(in the rows, 128 means zero)
Where one turn sends some rows of the set: a few examples, then the rows asked
zotip: [154 124 134 183 106 143 136  92 131 150 114 139 163]
pebu: [132 121 177  91 128 105 143 152 139 154 135 153 128]
Rinuk: [140 123 154 134  98 122 140 113 131 139  70 140 109]
bug: [117 117 127 133 110 100 107 122 149 181 136 136 170]
kaba: [139 129 169  97 147  89 125 153 124 142 143 150 130]
vipaf: [135 121 194 108 120 103 142 143 136 138 147 156 126]
vigom: [128 120 173 100 123  92 120 125 136 163 149 155 124]
vol: [116 111 180 101 143 114 147 147 134 144 134 157 134]
naso: [131  91 125 167 120 145 146  98 128 103 137 110 104]
zun: [167 124 153 114 123 150 168 119  97 111 146 157 158]
mul: [158 181 147  97 116 135 150 126 134 100 136 151 136]
gar: [100  99 117 136 123  76 108 104 120 108 128 132 121]
Ruzig: [161 116 128 183  90 131 113 106 129 142 114 142 154]
Fub: [148 128 110 122  99 128  89 120 127  81 144 140 180]
velu: [111 150  94 109 107 114 131 119 121  88 151  93 146]
nup: [139 159 123 133  95 147 118 144 172 155 123 102 140]
kapo: [177 119 121 169  87 141 122 105 138 140 107 147 143]
vazut: [113 120  94 102 106 109 149 131 131  88 141  92 143]
mif: [140  81 129 140 111 121 154 102  98 107 129 105 105]
Mava: [110 125 123 128 117 123  93 128 146 180 127 129 164]
gebov: [151 176 139  97 106 132 146 154 145  91 135 148 137]
sibo: [146  79 126 158 108 130 156 127 107 101 123 120 108]
fogo: [125 128 178 102 146 114 134 144 132 153 151 145 115]
dil: [155 182 137 105  95 115 149 135 146  94 131 145 152]
vonoz: [154 117 124 183 102 147 128 111  97 132 109 136 154]
Kir: [125 137  93 101 115 131 135 109 131  81 148  93 151]
Dibip: [150 129 110 181  81 141 122 118 126 145 115 152 154]
buvo: [124 145 100  99 117 131 148 131 162  79 137 102 141]
zuzul: [161 122 119 175 103 135 119 103 126 144  93 152 146]
temob: [129 119 140 128 125 113 101 128 140 173 137 127 190]
Nupu: [154 179 154 108 107 133 138 147 132  91 123 151 146]
pusad: [107 136  93 113 108 131 148 121 128  79 151 101 140]
mibal: [134  83 131 157 106 136 152 103 101  96 130 111 120]
zefe: [109 117 114 133 116 114 109 124 161 175 143 139 171]
sek: [ 95 110 136 129 102 116 108 126 140 175 149 132 166]
lilip: [154 163 152  84 106 119 148 129 156 112 124 155 132]
boz: [128  95 113 157 132 135 163 122 112  89 133 105 122]
gaku: [119 129 130 125 145 124 166 136 138 154 184 113 132]
fuzir: [151 175 126  83 113 121 142 138 125  99 121 154 123]
Zume: [123 118 128 146 100 116  84 118 123 173 142 131 166]
Bolar: [113 133  89 100 103 145 131 117 134  85 136  97 121]
luraf: [142  79 122 153 133 120 140 101 109  96 130 112 112]

buvo -> boz
nup -> gaku
Now these:
vazut -> sibo
zotip -> temob
Nupu -> velu
Kir -> luraf
Ruzig -> bug

Where one turn sends some rows of the set: a few examples, then the rows asked
volas: [167 107 117  50 131 147  99  56  89 107 184 101 163 130 137  95 149  86
 126 127 127 118 131]
fimi: [121 138  98 141 185 154 105 129 131  46 123 113 154  74 140  91 123 102
 127 152 165 136 150]
valo: [144 126 102  66 144 173 126 101 111  65 183  99 114 120  79  92 157  78
 180 136  85  94 196]
Mesu: [133 144 100 129 195 161  99 113 117  55 137 114 149  81 152 102  88 100
 127 146 178 117 172]
bomer: [148 116 113  50 167 130  98  46  85 115 161  91 139 148 116 110 160  77
 147 131 132 118 142]
gilod: [162 113 119  84 161 166  76  89  76  93 178  88 140 124  88  98 154  66
 153 128  91  87 190]
faku: [131 121 117  60 164 151 111  59 110  95 174  70 171 158 113 131 147  72
 158 106 111 100 145]
Zufiz: [132 139  95 134 186 168 109 135 130  44 140 125 177  83 155 110 128 104
 155 162 151 153 148]
givif: [143 152  97 127 198 172 109 121 115  57 157 126 176  90 161 116  97 110
 159 159 165 136 171]
Tapob: [136 134 112  79 180 170  95  76  91  84 175  63 166 145  87 132 160  72
 165  96  99  88 156]
duras: [147 151  98 137 197 173 100 121 119  60 158 135 169  87 167 116 100 103
 151 153 167 141 162]
Ropin: [128 132  97 132 187 164 109 137 124  44 139 111 180  76 146 108 119 113
 160 165 149 150 155]
robor: [151 145  95  58 146 197 126 104 100  61 203 105 113 102  96  90 168 101
 165 113 104  99 160]
tofum: [167 105 124  64 141 143  91  59  97 110 176 100 168 150 124 105 132  65
 148 142 110 105 177]
kizar: [116 129  97 138 185 154 100 131 125  49 123 100 153  74 138  99 116 106
 129 151 161 138 152]
Rivi: [148 145  99 136 199 177 109 120 110  59 161 133 170  83 166 112  97 108
 157 148 172 138 163]
resa: [133 151 100 137 199 163  99 115 122  54 138 125 142  81 149 103  99  99
 127 141 183 121 164]
boto: [147 133 102  29 120 166 144  72 121  79 193 114 127 131 130  89 142  97
 154 131 128 118 143]
tezum: [145 149  97  58 178 177 126  90  92  71 194 101 107 122  88 109 182  93
 192 132 102 118 164]
Dus: [153 119 107  73 182 154  85  77  70 100 168  83 132 120  87 106 188  77
 160 124  94 116 149]
sisi: [121 130 101 137 178 155 109 131 125  42 123 109 148  72 139  93 120 106
 133 143 164 141 147]
saz: [136 143 103 138 191 163 104 114 114  53 139 120 142  78 153  98  94 103
 129 137 180 121 162]
nagef: [144 117 106  44 124 149 138  77 130  83 179 113 137 148 117 100 134  76
 174 154 104 118 182]
komik: [142 135 100  28 161 150 140  53 117  93 183 114 110 153 124 106 150  86
 174 141 136 122 156]
Nuvor: [124 147 104  59 166 180 129  83 115  67 187  71 138 143  86 127 157  81
 178 103 101  88 166]
Lika: [172 122 115  82 157 180  83  93  62  94 191  87 145 100 105  94 176  88
 136 111 102 101 145]
rodiz: [118 138 104  49 151 159 141  69 129  79 175  77 152 161 109 128 143  79
 173 112 113 100 156]
zutog: [135 131  93 133 186 165 116 131 120  46 145 119 179  75 158 107 125 116
 160 155 157 158 145]

Ropin -> givif
tofum -> gilod
Now these:
bomer -> Dus
saz -> sisi
Nuvor -> rodiz
robor -> boto

Where one turn sends some rows of the set: a few examples, then the rows asked
bive: [ 97 113 138 132 112 162 134 162 153 137 125  72 119 146 128 129 140 173
 149  84 102 139 140 143]
fen: [127 123 139 152 125 129 121 142 104 141 101 198 146 128 103 165 133 114
 134 152 131 128 117 118]
zoga: [ 83 137 135 144 134 152 146 147 159 122 128  71 110 134 134 142 123 167
 143  92 124 147 142 127]
Rema: [138 138 118 116 122 111 185 152 107 135 117  80 121 120 122  77 175 123
 132 129 164 119 101 143]
Bope: [ 95 112 125 119 115 165 177 147 157 158 135 112 138 127 153  82 149 102
 142  57 137 113 116 125]
pagef: [124 121 138 141 112 128 207 127  94 130 128 151 129 117 170 140  96 135
 136 145  90 125 150 155]
Vif: [ 96 122 120 122 123 160 179 143 160 154 140 110 136 121 153  86 139  99
 137  60 149 114 112 117]
pofit: [103 122 139 141 116 149  78 119 110 119 116 146 141 142 146 130 118 108
 132 180 106 131 138 137]
Rarus: [127 130 126 117 118 118 190 151  99 132 109  82 120 127 127  79 187 125
 139 128 149 126 115 152]
naz: [ 89 126 121 125 126 161 182 139 161 150 137 110 133 120 156  89 139 100
 138  61 151 117 117 114]
nunaf: [130 117 141 149 121 131 120 145 101 143  99 199 147 132 104 163 138 115
 137 148 125 127 119 122]
kat: [130 122 137 150 124 128 120 144 105 143 103 198 146 128 104 163 133 112
 134 150 133 126 116 116]
pag: [162 130 116 131 111 113 184 135 119 151 159 147 134 109 151 134  71 128
 116 148 123 107 110 138]
kiga: [ 83 121 127 126 126 163 186 138 153 146 131 111 133 124 159  90 145 102
 144  60 142 120 126 120]
lume: [ 91 144 125 144 136 147 141 146 167 127 138  69 109 129 129 142 112 164
 136  94 138 141 131 118]
Zituf: [127 118 141 151 123 130 121 143 101 142  98 199 146 131 105 164 138 113
 137 149 126 128 119 122]
damo: [169 101 127 119  88 126 177 150 108 163 150 150 145 126 149 121  95 133
 128 138  90 103 115 161]
nuv: [122 126 129 136 114 144  68 123 120 130 129 144 145 140 136 128 108 105
 123 180 121 124 120 130]
mir: [126 143 120 122 130 112 194 145 104 127 114  80 116 118 128  84 174 123
 133 133 166 126 111 140]
bame: [ 84 117 127 125 121 165 184 143 152 147 128 112 135 125 159  88 151 103
 145  58 135 120 127 125]
Zule: [132 142 119 119 126 110 189 147 107 131 117  79 117 119 125  82 172 122
 131 132 168 123 105 141]
fogep: [127 120 141 150 124 130 123 142 102 141  99 199 145 130 105 165 136 113
 136 151 128 128 118 119]
Pup: [132 121 138 150 123 130 118 145 105 144 103 198 148 130 102 163 135 113
 133 149 131 125 113 118]
mivon: [118 130 121 130 120 148 123 161 174 146 149  69 120 135 117 130 113 164
 133  88 134 128 110 124]
bikuz: [ 99 116 121 119 118 162 176 146 161 157 139 110 139 124 152  83 144 101
 138  58 145 113 112 120]
dek: [133 118 139 148 121 130 118 146 104 145 103 198 147 130 102 161 136 113
 135 149 130 125 114 120]
Todi: [154  97 136 123  88 133 185 147  97 154 135 151 142 128 157 123 106 137
 135 137  76 111 132 169]
mono: [121 140 124 123 127 114 195 144 100 125 108  81 116 121 130  84 178 124
 136 131 159 127 116 144]
redil: [102 130 138 143 121 147  80 117 112 117 119 146 141 139 146 135 112 106
 130 181 114 133 138 131]
Geg: [135 129 124 114 116 116 186 154 101 136 112  80 122 126 124  76 184 125
 137 128 152 121 108 152]
zula: [ 84 125 123 127 129 161 186 137 156 145 134 111 133 120 159  90 141 101
 140  60 147 119 122 117]
potab: [111 115 139 137 109 151  74 124 111 124 117 146 145 146 143 127 122 108
 132 178 102 130 134 140]
bozi: [106 142 120 137 130 146 132 153 174 135 147  69 114 129 122 136 109 163
 132  91 142 134 118 117]
Nol: [120 118 126 125 110 154 120 167 168 152 145  70 124 142 116 124 124 167
 138  83 121 127 115 134]
netod: [123 135 125 121 122 116 194 147  97 127 107  80 119 124 129  82 185 125
 139 128 152 130 117 150]
Baz: [116 131 129 139 119 142  73 118 120 124 130 145 142 136 140 130 106 104
 123 181 124 127 124 125]
gapi: [138 132 120 115 117 115 184 154 104 138 116  79 122 124 122  76 179 125
 134 128 157 120 103 147]
favur: [128 136 131 144 122 117 206 123 104 128 137 150 126 109 167 144  83 131
 127 149 111 124 141 142]
Goni: [123 119 132 132 108 147  67 126 118 132 126 145 148 144 136 125 114 105
 127 178 111 124 121 134]
bib: [ 90 111 127 121 117 166 181 146 152 153 132 111 138 127 156  85 152 103
 144  57 133 116 123 125]
rin: [130 117 140 149 120 132 118 146 102 145 102 199 149 132 103 162 137 113
 136 148 126 126 115 121]
dovul: [107 131 132 141 123 145  77 117 117 119 124 145 139 137 145 134 108 105
 126 183 122 129 131 126]
Gok: [172 115 120 122  96 119 177 144 116 162 157 149 142 118 146 124  80 129
 120 142 109 102 106 148]
divo: [ 85 125 139 141 123 160 142 152 152 127 122  72 114 141 134 137 134 171
 148  87 107 144 147 137]
Nud: [143 139 122 139 121 114 198 124 114 137 151 148 128 106 160 141  70 127
 120 151 123 116 125 136]
pumiz: [118 114 137 133 107 150  68 127 113 130 121 145 147 146 140 125 120 108
 130 177 105 126 128 140]
votu: [111 112 133 126 106 158 124 168 160 147 134  72 124 147 121 125 135 170
 146  84 104 131 126 143]
fup: [136 105 141 133  98 132 197 138  92 140 125 152 136 125 165 133 108 138
 140 141  76 120 147 166]

Zituf -> dek
favur -> Todi
Baz -> pofit
Now these:
mono -> Geg
Vif -> kiga
mivon -> zoga

